First come named moves, each a turn or a mirror, each shown by rows before and after it. For each pair of rows after them, which moves, in which order, take the first row to the second? The first pair is done for you.
k_609:
[ -7  -2   2   4 -13  11  -6   4  -6  10  -7   1  -2 -12   0  -4  -2   9] => [  2   1  -5  13  -7   4  -6   4  -6  10  -9   7   2  -3  -8 -10 -11   7]
[ -3   8  22  -3   6 -10   1   0 -14  10  -1   8   1   3   3  -8   6   4] => [ -1   7  20  -1   7 -12  -1  -1 -15   9  -4  10   2   5   1  -9   5   3]
[ 33  14  -7   5  -5  12 -15  -4  -6  -8   8   7   0   1  18   4   7   2] => [ 28  12  -2   1  -7  16 -14  -4  -7  -7   9   3  -1  -4  22   8  11   3]
[ 17   3  -6   4   6  -8   8 -11  -1  -7   3   2  20  17 -18  -8 -20  -1] => [-14  -4  19 -18 -12  11  10 -16   0  -5   7 -12   6 -14   7  10   4   6]
k_17:
[ -3 -12  -5   6  -8  10  -1  -3  -7   0   5  -9   2  -6   4  -4  -3  -5] => [ -4 -11  -7  10  -8   8  -2  -3  -7   0   5  -9   3  -4   3  -6  -5  -6]
[ -1   5 -22  14  -5  -5 -15 -10  -5   5  -6   9  -4  -5  -8  16 -21 -22] => [ 13   0 -19 -15  -2  21 -16 -19  -8   2   0   7  -6  -8   2  18  -1 -13]
[  0   2   9   1  11   1   5  13  -2 -11  15  -9   5  -4   7 -12   2   7] => [ -2   3   5   5  12  -3   5  15  -3 -10  16  -8   4  -3   7 -12  -1   5]
[ 0  2 -7  1 -8  4  4 -5 -4 -4  6 -7 -3 -8  2  1 -3 -5] => [ 0  3 -6  1 -8  5  2 -4 -3 -2  7 -5 -2 -8  4 -1 -4 -6]
k_77:
[ -5  -2  17 -27  12   8   3 -10   4   1   9 -13  10  -4  -1 -10  17  21] => [ 15   9   0  -7  15  11  -5 -14  -1  -4  30 -14  16  -1   5 -15  11   6]
[-20  -5   4  25  -8 -10   5   7  -1   7 -20   1  -8  -6   3   8  -9 -17] => [-20 -11   9   0 -11   8   3   2  -4   6 -23   0 -14 -15  10  19   6  -8]
[ -3  -7  -4  18   4 -15  -2   2  -1  -3  -1   4   1  14  -8  11 -20 -16] => [-16 -17  10  -6   2 -11   4   0   2   0 -17   4  -7   6  -6  17  -7  -1]
Pairs:
(2 to 3 moves a pair)
[-27   0  19   4  -5 -11  10   3   2   2   6 -13   8  -1   0  -8   3  13] => [  0   9   6   8  -4  11  -2  -8  -9  -7  28 -15   7  -6  13  -9   9  -1] : k_77 k_77
[ -6   9  -1  24   0 -17   0   7   2   1  10  -8   5   6  -5  -8 -17  -7] => [ -7  -3   9 -22  -4  18   0  -5  -2   0   5  -9  -8 -11   8   9  16   8] : k_77 k_77
[ 29   5 -19 -13  14  13   2   5   5   5  -8  13   3   8 -13   0  -1   3] => [-13   2   5 -20  -9  16   4   6   8  11  -7  -3 -12 -23   8  17  10   6] : k_17 k_609
[ 21 -13  -1  11  13 -15  -6  -1  -6   3   4   9  -4  19 -23  -3 -19   1] => [ 13 -20  16 -24   4  16  -5 -11  -7   2  11   1 -14  -3  -3  10  10  15] : k_17 k_609
[ -3  -8   0 -23  -2  24  -8  -3  -5  16  10  -1 -24 -16  19  15  22   4] => [ 24 -11 -11 -25  20   3  -3   5   0  16  -9  17  -8  21 -16  -5   8  15] : k_609 k_77 k_17
[ -4  -7  12   2  11  -3  14 -12  25 -19  22   4  24  -1 -12 -16   6  25] => [ -7  -6  14  -3   6   8  13 -16  23 -19  26  -3  17 -12   0  -7  13  23] : k_17 k_609 k_77
[-19 -11   8 -20  -2   4   8 -15  10  -3   6  -5   5 -13  -6  -2  12  19] => [  6 -11  -6 -16  12  -2   7 -14   8  -8   3   6  14   7 -21 -14   3  18] : k_609 k_17 k_77
[ -5  -8  -1   7  -9 -17  11   2   5  -6 -18   5   3  11  -2  -2  -1   5] => [ 21  -4  -8  -3  -5  10   1 -10   0 -12   1   3   4   8   7  -4  12   4] : k_17 k_77
[ 12   5  -5  23  -6  -1 -11  -2  -6  -5   8   1  -7  -5  12   4  -8 -18] => [  9  -7  12 -19  -2  19  -4  -4  -2  -2  -3  -1  -7  -7  11   6  15   8] : k_77 k_17
[  3  -3   9   4  -6 -11  -3  -1   2  -6  -5  -6  11   7  -2 -13  -6   0] => [ 17  -2   3  -4  -2   2  -7  -7  -3  -8  -2  -5   9   8   0 -11   0   0] : k_77 k_77 k_609
[  5  -1   1  -6   8  18 -11 -10 -11 -10   1  -8   0  -6  16   1   7  -1] => [-16  -2   1  14   7 -16  -3   3  -6  -5 -18   0   1   2   0   0 -15  -1] : k_17 k_77 k_609
[ 28  14   2   0   9   0  -5  -5  -4 -19  27 -11  -1   2   2   1  14  -5] => [-13   7  17   7   5 -36   8  11   6 -10  -2  -8  -2   8 -14   3  -1   6] : k_17 k_77
[ -1  -3   8  -5  -6  17   0  -2  -8  -7  11  -7  -2 -12  10   7   6   1] => [  2  -5  12 -13  -2  16   3  -1  -3  -7   7  -7   3  -6   6   1   9  11] : k_77 k_77 k_17
[-20  -5   1   0  -6   2  -3   0  -4   5  -8  -1 -15 -11   7  21  -1  -8] => [-11  -5  -7  10   1 -13  -3   3  -4   5 -15   7  -7   5  -7  13 -14  -9] : k_77 k_609 k_77
[ 13  -1 -11 -19  -2  25  10  -7  -3  -6  13   4  -5   0  -2   2  11  -1] => [-19   8  -3  16 -14  -1  11   3   0  -3  16  -7  -6  -8   3   2  -8 -14] : k_77 k_609 k_17
[-12   9   9  12 -22  -8   5   1  -4   2  15 -12  -2 -24  11   6  -4  -5] => [ -6  -6  16 -28 -13   1  11  -1  -1   4  -7  -5  -1 -14  -2   6  11  20] : k_609 k_77 k_17
[-16   6  12  -1 -11  14  -3  -8  -5   1  10  -6 -11 -19  18  13  12  -4] => [ -2  12   3  12  -7  14  -6  -8  -8  -2  22  -6  -5 -13  17   5   6 -11] : k_77 k_17
[ 13  11  -6 -10  -5  -2  -3  10   0 -13  18 -16 -14  -8   7   8  13   7] => [  9  14  -7   7  -1 -23   1  17   6 -11  13 -15  -5   5  -4  -5   0   8] : k_77 k_17 k_77
[-11   2  10  10   3 -10   7  -2   5  10   2  -5   8   4  -3 -11  -6   4] => [  6   3   1   7  11  -6   3  -5   2   7   1   0   9  12  -8 -12  -7   1] : k_609 k_77 k_609
[ 13  13   3  15   7  -4   2  -1   7  -7  25 -13  19   9  -1 -27  -5   7] => [ -4  -2  22 -23   4   7  12  -1  10  -1   5 -13   9  -1   0 -13  15  28] : k_77 k_77
[  8   4 -14   7  -2  -1  -7 -11  -1   4   2   8  -9  -9   1  10  -3 -15] => [-10  -3  -4  -3  -2  -9   1  -4   5   9 -16   9 -11 -10  -5  12  -2  -4] : k_77 k_77
[ 10 -16   2 -28   2  22  14  -4  10   1 -12  -5  16   8 -14 -16  19  17] => [-13 -21  10 -28  -5  13  16   1   9   4 -24  -2   2  -2 -12  -1  15  15] : k_17 k_77
[ -5   3  15 -17  -5  10  -3 -13  -4  -3   4  -5  -3 -11  10  12  10  -3] => [  2   2   6  -4   7 -16   2  -2   1   0 -16   8   9  15 -16  -2 -11   2] : k_609 k_77
[-10   0  11   2  -6   3   4 -20  -6 -10   5 -10  -6  -6  25   4   4  10] => [-17  -1  10  18   0 -21   9 -10   1  -7  -6  -4   2   9  10  -4 -13  10] : k_77 k_609 k_77
[ 33   0 -18 -10   9  24  -9 -10  -8  -7   7   2   0   7   1   2  10  -9] => [ 16  -5   1 -26   2  31  -3 -10  -4  -5   8  -5  -3  -5   8   3  22   7] : k_77 k_17 k_609
[-23  11  25  12   7 -37   9  12   6   4   9 -16   9  -9 -23 -13  -8   5] => [ 39  18  -8   2  20  -1  -8  -5  -9  -8  34  -7  11  -1 -17 -12   2  -9] : k_77 k_77 k_609
[-13  -3  23  -6 -11  17   9   5  17   1  26 -18  16 -14  10  -4  15  29] => [-25  -5  25   0 -18   9  10   7  17   4  19 -17  10 -20  11   3  11  25] : k_17 k_77
[ 20  24 -19   3   4 -10   6   0  -2  -6  15  13   6   4  -7  -2 -13  -4] => [ 10  18  -6 -23  -5  12   6  -6  -4  -4  20   3  -3 -14   8   8  10   7] : k_17 k_609
[-21  17   7  15  -9   3  -4  -5   0  -5  19 -19   6 -26  21  -7   8   5] => [  5  18  -5  23  10 -15  -1   0   3  -7  11  -6  25   6  -3 -29  -8  11] : k_609 k_17 k_77
[  0   1  -4   0  -4  16  -1  -7  -6  -5  14  -4  -5 -15  12   8   5  -3] => [-10  -4   5  -9  -5  16   3  -5  -3  -1   6  -4  -5 -16   7   8  10   6] : k_17 k_77 k_17
[ -8   3 -14  35  -6  -1  -4  -4   1   5  -3 -20  11   2   9  -7  -2 -14] => [  2   5 -14  32  -1   1  -2  -3   2   3   1 -21  19   9   5 -17  -1 -10] : k_17 k_77
[ -7  10   8  15   6 -11  17  17  -7 -12 -26  13  -1  11   0  -4  -6 -22] => [  2  17   6  16   1  10   8   7 -14 -16  -2   5  -5  -5  21   3   5 -33] : k_609 k_77 k_77
[  9  -4  -4 -24   1  20   3  -5  -3  -5   4   4  -2  -7   9  10  15   0] => [-14 -12   7 -22   0  -6  13   8   6   3 -17   7   3  -1  -4   5   5  11] : k_77 k_77 k_77
[ -5   9  11  20   5  -7   8   4   2   7  -4 -10  15  -7  -5  -1  -5  -3] => [11  1 10 -7 13 11 10 -2  2  5 -9 -4 16 -2 -8  0  8  8] : k_77 k_609 k_17
[  3  -5  -8  -1   3  -8   0  -2  -4   2 -17   9  -5   3  -4  -1  -5  -8] => [  4  -1 -11  11  -3  -4  -3  -6  -6   0  -4   2  -7  -1   5  -3  -5 -18] : k_609 k_77 k_77
